[[ 33 -37  33  34  31 -42]
 [ -4  39 -36 -31 -11  36]
 [-30 -37  38 -38 -32  35]
 [ 35 -38  36  45  36  41]
 [ 35  -4 -30  40  41  32]
 [-38  28  17 -46 -44  38]
 [ 42  42 -41  36  43 -41]
 [ 42 -15  -5  36  43 -16]
 [-31 -43  45 -34 -31 -45]
 [ 39 -42  38  38  38 -41]
 [ 34 -36  43  32  39  38]
 [-47  18  -3 -39 -34  14]]
->
[[-47  18  -3 -39 -34  14]
 [ 34 -36  43  32  39  38]
 [ 39 -42  38  38  38 -41]
 [-31 -43  45 -34 -31 -45]
 [ 42 -15  -5  36  43 -16]
 [ 42  42 -41  36  43 -41]
 [-38  28  17 -46 -44  38]
 [ 35  -4 -30  40  41  32]
 [ 35 -38  36  45  36  41]
 [-30 -37  38 -38 -32  35]
 [ -4  39 -36 -31 -11  36]
 [ 33 -37  33  34  31 -42]]

[[-10  -7  17  20  -8  18  -9]
 [ -9 -12   8  16  38 -13   5]
 [-10  -6   7  16  29 -21 -29]
 [-12   1   7   6 -15  21 -18]
 [-14  10  19  34  18 -18 -44]
 [ -9 -12  10  11  39 -29 -11]
 [-14   9  -1  33  17  -5 -41]]
->
[[-14   9  -1  33  17  -5 -41]
 [ -9 -12  10  11  39 -29 -11]
 [-14  10  19  34  18 -18 -44]
 [-12   1   7   6 -15  21 -18]
 [-10  -6   7  16  29 -21 -29]
 [ -9 -12   8  16  38 -13   5]
 [-10  -7  17  20  -8  18  -9]]

[[ 20  -1 -43  14]
 [-34   7  36 -27]
 [ 31 -19  45   0]
 [-38  17 -14 -14]
 [-22   2  42 -24]
 [ 30 -16  27   6]]
->
[[ 30 -16  27   6]
 [-22   2  42 -24]
 [-38  17 -14 -14]
 [ 31 -19  45   0]
 [-34   7  36 -27]
 [ 20  -1 -43  14]]

[[ -6 -20  31  37 -10]
 [  9 -32  10  48 -39]
 [  2  -4   6  18   5]]
->
[[  2  -4   6  18   5]
 [  9 -32  10  48 -39]
 [ -6 -20  31  37 -10]]

[[ 46  -3   0]
 [ -3  35   3]
 [-17 -12   4]
 [  4 -21 -15]
 [ 37 -10   6]
 [-20  -3  58]
 [ -7  22 -11]
 [ -1  29  14]]
->
[[ -1  29  14]
 [ -7  22 -11]
 [-20  -3  58]
 [ 37 -10   6]
 [  4 -21 -15]
 [-17 -12   4]
 [ -3  35   3]
 [ 46  -3   0]]

[[ 18  11 -33 -42 -39   8]
 [ 29 -53  38  25  27  44]
 [ 34 -49  29  16  18  46]
 [ 17  -8  -7 -16 -13  13]
 [ 31 -25   7  -5  -3  35]
 [-25  49 -40 -28 -29 -40]
 [  0   0  -1   0   0  -1]
 [-11 -20  42  48  45   1]
 [-22  -7  29  39  36 -13]
 [ 32 -51  35  22  23  46]]
->
[[ 32 -51  35  22  23  46]
 [-22  -7  29  39  36 -13]
 [-11 -20  42  48  45   1]
 [  0   0  -1   0   0  -1]
 [-25  49 -40 -28 -29 -40]
 [ 31 -25   7  -5  -3  35]
 [ 17  -8  -7 -16 -13  13]
 [ 34 -49  29  16  18  46]
 [ 29 -53  38  25  27  44]
 [ 18  11 -33 -42 -39   8]]
